W =
[[ 11.754 -18.968   4.285  -0.516  -8.069  -6.103  11.676  -0.297  -5.877
   21.132   9.009   1.151 -11.852]
 [ 14.700   7.047   1.189   1.950   7.853   4.066   9.796   9.135   2.705
    7.542   6.784  -1.515  -0.363]
 [ -5.445   1.539   6.473   6.829   1.171   4.755  -0.776   0.118   6.135
    2.224   3.223  10.216   9.336]
 [ 14.275 -18.892   3.459  -1.065  -7.814  -6.631  12.942   0.771  -6.084
   22.544   9.974  -0.443 -13.065]
 [ -3.532   1.998   6.256   6.145   1.017   4.483  -0.305   0.531   5.527
    2.084   2.588   8.532   8.136]
 [ -5.008   1.773   6.655   7.036   0.195   5.253  -1.543  -0.133   5.992
    1.878   2.532   9.931   9.840]
 [ -5.068   1.945   7.096   6.874   1.571   5.050  -0.386   0.254   6.029
    1.933   2.813  10.335   9.142]]
Rows and columns are counted from 1.
(1, 1) => 11.754
(4, 8) => 0.771
(7, 12) => 10.335
(2, 2) => 7.047
(7, 11) => 2.813
(5, 1) => -3.532
(4, 7) => 12.942
(7, 7) => -0.386
(5, 13) => 8.136
(2, 3) => 1.189
(4, 1) => 14.275
(3, 8) => 0.118
(4, 10) => 22.544
(7, 4) => 6.874
(5, 6) => 4.483
(4, 5) => -7.814
(5, 2) => 1.998
(2, 4) => 1.950
(5, 5) => 1.017
(6, 2) => 1.773
(4, 3) => 3.459
(6, 4) => 7.036
(3, 10) => 2.224
(3, 11) => 3.223
(7, 6) => 5.050
(2, 11) => 6.784
(2, 1) => 14.700
(7, 3) => 7.096
(6, 1) => -5.008

data =
1.41 4.37 1.04 1.35 1.35 1.27 0.87 0.89 1.55
4.01 2.17 0.47 0.70 1.82 2.02 1.33 0.49 2.78
1.20 0.99 0.79 1.78 1.19 1.24 1.63 6.44 0.59
0.42 1.12 0.52 5.69 1.19 1.03 0.72 1.10 1.28
0.79 0.99 0.66 0.61 1.21 1.03 0.57 1.65 1.16
0.56 1.64 0.59 0.57 1.12 0.93 0.61 1.38 1.17
0.88 1.53 2.68 2.66 1.06 0.82 1.28 0.55 1.04
1.10 1.91 0.99 1.10 1.16 0.43 0.94 0.63 0.71
0.65 1.42 1.19 1.59 0.76 2.72 0.34 0.72 0.71
0.46 1.24 0.78 1.00 1.91 1.45 0.37 0.87 0.66
4.30 1.48 0.84 3.85 0.60 0.38 0.53 1.68 1.85
0.67 1.36 1.25 0.98 1.24 0.70 0.84 0.81 0.31
0.96 0.76 0.71 0.32 1.06 2.07 0.53 0.72 0.87
1.33 1.47 0.57 0.40 1.81 1.75 1.05 0.70 1.18
Indices start at 1.
row 1 col 1	1.41
row 4 col 3	0.52
row 5 col 2	0.99
row 9 col 8	0.72
row 4 col 9	1.28
row 2 col 6	2.02
row 7 col 2	1.53
row 12 col 4	0.98
row 14 col 2	1.47
row 9 col 3	1.19
row 8 col 5	1.16
row 10 col 9	0.66
row 14 col 4	0.40
row 6 col 9	1.17
row 1 col 2	4.37
row 6 col 2	1.64
row 6 col 6	0.93
row 11 col 2	1.48
row 12 col 2	1.36
row 5 col 3	0.66
row 13 col 4	0.32
row 7 col 8	0.55
row 6 col 3	0.59
row 4 col 4	5.69
row 4 col 8	1.10
row 14 col 1	1.33
row 12 col 6	0.70
row 13 col 2	0.76
row 4 col 5	1.19
row 7 col 4	2.66
row 10 col 1	0.46
row 9 col 5	0.76
row 9 col 4	1.59
row 11 col 1	4.30
row 2 col 9	2.78
row 10 col 4	1.00

x =
[[-0.03  0.48  3.83  2.92  0.16 -0.06]
 [-0.03 -0.03  2.21  4.17  0.69  0.03]
 [ 3.48  3.26  0.10 -0.05  0.00  0.36]
 [ 2.61  0.15 -0.05  0.02  0.47  6.03]
 [ 4.45  2.39 -0.06  0.02  0.09  2.14]
 [ 0.02 -0.07  0.53  3.81  2.26  0.12]
 [ 5.08  1.67 -0.07  0.01 -0.03  1.46]
 [-0.06 -0.04  2.34  6.17  1.38 -0.02]
 [ 0.60 -0.04 -0.03  0.02  1.52  4.20]
 [ 0.03  2.98  4.21  0.43 -0.06 -0.04]
 [-0.06  0.04  2.97  4.74  0.55 -0.04]
 [ 3.53  3.29  0.48 -0.10  0.14  0.12]
 [ 0.05  0.02  0.99  4.67  1.97  0.08]
 [ 3.42  0.12 -0.02  0.00  0.34  5.03]
 [ 0.04  0.93  4.89  2.12  0.10 -0.06]]
Rows and columns are counted from 1.
row 1 col 1	-0.03
row 15 col 4	2.12
row 2 col 3	2.21
row 3 col 4	-0.05
row 7 col 2	1.67
row 8 col 5	1.38
row 2 col 5	0.69
row 5 col 2	2.39
row 10 col 6	-0.04
row 8 col 1	-0.06
row 6 col 6	0.12
row 11 col 4	4.74
row 11 col 6	-0.04
row 1 col 5	0.16
row 3 col 5	0.00
row 15 col 1	0.04
row 13 col 2	0.02
row 3 col 2	3.26
row 14 col 5	0.34
row 10 col 4	0.43
row 13 col 5	1.97
row 13 col 4	4.67
row 14 col 3	-0.02
row 12 col 1	3.53
row 5 col 6	2.14
row 1 col 2	0.48
row 8 col 4	6.17
row 15 col 6	-0.06
row 12 col 2	3.29
row 2 col 4	4.17
row 14 col 1	3.42
row 7 col 4	0.01
row 4 col 1	2.61
